In the rows, zero is written as 128.
Each path below is one point turned by a fixed rotation once a step. After each direction that follows a path, write how fast that rotation turns it, in degrees a step (0 if it stays still).
Each turn is a multiple of 5 degrees from 10 to 175, or 0.
Each row of a path follows its step; steps can be skipped.
path 1
step 0: [130 128 125 133 129 129 126 114 125 123 122 117 130 121 120 117 131 136
 114 130 143 127 121 134 128 128 116 132 117 128 136 134 131 148 144 127
 126 126 124 136 156 128 127 136 136 142 128 127 133 125 125 132 123 132
 118 130 118 118 124 129 141 136 128 110]
step 1: [129 127 144 121 122 142 133 130 126 121 136 136 127 127 123 127 131 137
 133 114 139 132 122 125 121 120 142 126 113 142 125 120 117 128 126 110
 130 116 135 132 128 124 113 131 138 139 128 123 142 133 132 113 137 133
 120 113 130 137 120 128 137 131 130 139]
step 2: [123 126 113 123 122 116 125 127 129 137 115 126 140 131 124 134 128 137
 146 126 136 121 135 129 137 131 127 139 110 118 133 121 121 134 117 128
 131 128 135 131 136 105 123 138 145 125 128 129 138 132 117 127 125 134
 137 123 119 127 133 142 119 130 125 120]
step 3: [122 125 130 115 127 126 138 121 132 114 118 141 140 135 149 132 138 121
 122 131 129 119 125 140 128 134 118 138 128 128 120 119 114 135 126 119
 130 120 132 135 127 132 119 122 125 147 129 121 124 123 130 120 131 138
 129 125 124 114 125 124 144 117 131 110]
step 4: [135 127 124 128 123 140 123 120 113 128 118 127 123 120 122 151 124 131
 134 125 134 128 123 133 125 129 129 116 108 122 118 131 143 126 138 117
 128 129 125 128 138 124 135 132 134 142 120 137 133 138 144 129 128 144
 135 112 119 113 131 127 134 125 124 130]
step 6: [131 129 130 125 125 112 122 131 126 116 112 120 119 127 125 132 125 138
 138 113 130 125 126 131 119 133 118 139 126 127 118 111 119 130 130 112
 125 140 134 137 119 130 132 147 131 146 140 124 135 126 118 117 118 131
 122 118 119 129 125 135 131 131 128 134]
step 7: [118 126 125 125 117 132 138 118 124 120 118 126 132 132 125 132 142 136
 128 117 113 134 121 130 125 127 138 124 117 129 141 119 125 133 121 131
 138 127 138 140 126 121 112 126 123 130 133 130 138 139 140 141 118 138
 136 122 130 109 128 128 127 129 122 106]
step 8: [138 131 132 119 143 133 116 119 127 121 122 129 124 135 116 124 122 133
 135 131 134 123 135 123 127 128 127 133 129 125 126 130 123 123 126 122
 105 123 133 135 137 121 123 128 141 137 125 113 122 131 136 137 139 141
 130 124 108 116 131 131 154 132 128 117]
step 9: [126 121 126 132 116 130 130 110 133 110 133 141 130 113 121 130 132 138
 137 141 139 124 121 136 125 123 120 119 115 130 125 121 129 145 138 119
 135 129 133 127 136 133 114 135 138 139 133 123 139 127 131 120 132 129
 127 131 132 118 131 137 122 149 133 136]
[128 130 127 128 128 126 128 132 130 127 125 126 125 127 130 128 129 128
 129 124 128 128 128 129 128 127 128 128 128 124 129 130 133 125 130 129
 131 127 126 130 130 131 133 127 125 128 129 125 128 128 129 128 126 128
 125 124 131 128 124 128 129 131 128 128] : 55
path 2
step 1: [137 112 139 133 133 126 126 120 128 126 130 125 110 127 123 135 132 140
 121 133 137 127 133 111 132 141 142 125 129 140 138 118 140 124 132 128
 137 112 131 125 123 112 145 121 124 124 118 130 111 123 117 118 130 122
 122 127 130 119 119 126 139 129 128 134]
step 2: [129 119 139 134 113 114 135 133 135 117 130 125 135 117 130 125 120 133
 142 120 132 150 140 127 128 127 151 123 137 118 132 134 121 139 135 134
 123 141 136 116 122 130 138 129 124 116 126 136 119 128 116 119 135 135
 129 126 132 127 120 129 132 137 141 121]
step 3: [145 124 131 114 120 128 114 138 129 109 128 130 112 122 130 117 119 128
 127 110 127 124 124 127 129 125 136 134 111 138 142 125 125 120 115 129
 127 144 119 135 131 131 122 141 125 135 121 132 122 122 120 121 140 134
 134 130 120 130 136 133 129 126 146 120]
step 4: [136 115 127 139 133 113 125 117 133 124 135 135 109 126 148 126 121 128
 128 141 140 118 132 125 121 114 125 135 122 141 127 131 148 132 131 128
 121 128 128 128 116 131 122 128 117 117 128 124 118 124 133 121 138 138
 143 138 120 117 136 130 138 137 119 128]
step 5: [129 114 133 123 127 120 121 130 126 133 111 116 135 133 133 127 124 122
 130 118 139 138 116 121 116 122 146 129 137 125 134 138 130 126 130 117
 138 130 137 111 127 136 119 130 133 106 118 123 131 136 137 137 137 148
 133 134 123 121 133 135 123 129 118 125]
step 6: [144 111 113 125 135 127 114 138 119 122 138 128 133 127 113 127 142 129
 126 130 126 131 114 140 120 137 134 121 128 136 135 124 123 125 129 130
 133 125 122 123 142 140 137 143 116 134 127 130 135 131 122 134 132 133
 137 131 111 119 140 132 130 146 123 125]
step 7: [140 133 128 143 126 116 124 132 144 144 131 118 127 129 133 117 131 119
 150 128 124 115 127 134 124 127 118 121 131 130 120 130 129 121 138 139
 119 125 142 132 129 124 127 127 125 144 124 129 136 139 137 131 128 146
 136 139 124 124 131 128 142 148 131 128]
step 8: [140 143 142 123 128 125 117 117 124 132 109 123 118 139 118 117 139 121
 127 125 148 130 127 129 122 134 122 110 134 137 131 125 126 112 128 110
 124 130 145 128 136 143 130 130 128 127 125 126 133 133 134 122 127 131
 124 133 132 131 126 133 133 120 122 143]
step 9: [130 128 117 125 135 111 134 129 128 127 128 126 125 126 119 132 148 131
 109 140 137 137 130 137 120 127 141 121 129 133 120 138 117 133 144 131
 132 122 134 136 119 150 127 136 120 139 127 115 126 136 118 129 119 125
 128 127 133 127 117 115 140 134 134 135]
[128 129 126 127 131 126 130 127 127 132 129 127 128 124 127 130 129 127
 127 128 130 126 126 128 130 130 128 127 132 128 125 128 126 126 130 126
 129 136 128 130 130 126 126 129 129 131 129 127 130 128 130 128 129 123
 129 128 131 130 126 126 129 128 124 128] : 25
[127 129 128 126 128 131 128 130 128 131 127 127 128 129 129 126 127 125
 127 119 127 126 124 125 127 127 129 125 125 126 131 127 128 129 128 124
 127 128 130 127 130 126 126 127 127 129 128 126 130 128 126 126 130 131
 126 124 130 128 127 126 127 127 126 127] : 145
[128 130 127 130 129 127 127 129 127 129 129 128 132 129 124 134 128 126
 125 129 127 130 124 127 126 128 132 129 129 128 126 127 127 128 127 126
 131 127 128 127 121 126 130 127 124 127 126 129 127 125 129 129 131 130
 123 130 127 126 128 127 127 129 128 129] : 85
path 3
step 0: [131 118 124 143 125 130 132 137 126 129 127 131 126 135 142 138 134 136
 125 133 114 132 129 110 131 130 127 115 122 127 132 131 132 145 136 123
 139 128 131 121 119 122 114 120 136 144 132 127 122 122 118 138 124 121
 125 126 131 128 126 120 138 137 120 128]
step 1: [133 125 120 135 127 127 134 118 135 132 120 138 124 124 119 118 114 131
 121 123 121 127 141 113 120 131 125 128 139 128 120 126 117 132 129 124
 149 135 118 122 134 125 144 123 136 129 129 134 117 138 128 134 137 126
 119 118 120 126 121 133 133 126 135 127]
step 2: [113 135 116 125 126 125 131 126 119 130 129 143 130 119 129 131 126 120
 134 123 132 138 122 120 120 139 121 138 123 116 120 126 133 129 121 144
 120 130 112 124 126 133 133 125 136 137 120 116 119 129 124 125 119 128
 132 126 122 140 134 132 124 122 145 120]
step 3: [128 122 129 124 127 122 128 124 122 130 129 130 125 139 123 125 136 124
 121 140 114 130 117 129 119 124 130 134 132 126 122 125 151 111 130 143
 126 111 127 128 120 127 129 125 140 124 119 131 131 126 139 143 129 124
 124 136 128 137 117 132 124 120 122 138]
step 4: [141 125 129 117 126 111 127 124 117 121 129 113 121 137 133 129 116 137
 135 131 115 128 132 127 134 136 132 144 126 138 130 128 132 125 124 118
 128 123 123 127 132 117 128 130 125 126 117 120 130 124 134 112 124 121
 133 126 128 139 116 134 142 139 124 121]
step 6: [134 118 131 140 123 120 124 144 132 127 134 137 112 132 137 118 121 132
 121 122 126 128 134 114 141 128 114 120 133 119 134 139 128 123 130 131
 134 138 120 137 124 137 135 125 132 123 130 127 124 122 135 130 125 131
 117 117 113 123 122 118 125 122 134 135]
step 7: [120 123 130 132 137 121 133 124 121 133 117 132 123 116 134 129 120 122
 116 112 131 121 121 117 122 134 122 122 117 121 124 127 121 131 137 122
 124 124 119 120 129 134 142 143 141 132 104 127 124 123 121 128 129 129
 135 137 134 127 122 129 131 122 133 133]
step 8: [117 116 117 112 125 138 120 124 129 128 133 131 136 125 119 144 129 117
 122 127 117 124 129 137 129 128 130 131 131 116 128 137 136 126 130 129
 134 109 126 124 120 125 146 122 128 131 127 113 124 122 120 130 135 115
 127 127 124 134 115 130 123 125 123 130]
step 9: [148 134 128 118 118 130 127 122 130 127 135 123 121 135 127 131 121 124
 130 125 131 148 126 135 128 132 125 127 130 135 131 110 134 119 131 136
 125 116 134 119 128 130 134 136 137 122 127 117 134 139 126 122 122 123
 125 118 118 129 113 131 135 142 136 135]
[128 124 130 128 131 128 131 126 128 130 127 125 127 127 129 127 128 129
 128 127 126 121 125 128 126 133 127 127 130 130 127 131 130 132 130 127
 129 128 130 128 127 123 125 127 129 131 126 128 128 127 128 126 129 127
 128 130 127 128 126 130 127 129 125 129] : 100
[129 129 127 129 126 128 132 130 132 128 130 128 124 127 128 130 131 128
 129 126 126 128 127 127 130 128 130 129 127 132 129 129 126 125 125 123
 126 126 127 134 128 126 125 128 129 128 127 128 124 131 130 128 128 131
 131 126 130 128 125 125 128 127 126 128] : 60
[127 128 130 130 131 130 126 127 129 130 124 133 127 126 127 127 127 126
 127 126 129 129 128 125 131 133 131 130 128 124 125 129 129 133 126 127
 130 128 125 132 126 132 130 129 128 127 129 130 129 130 125 131 126 129
 128 129 127 127 127 127 128 129 124 129] : 65
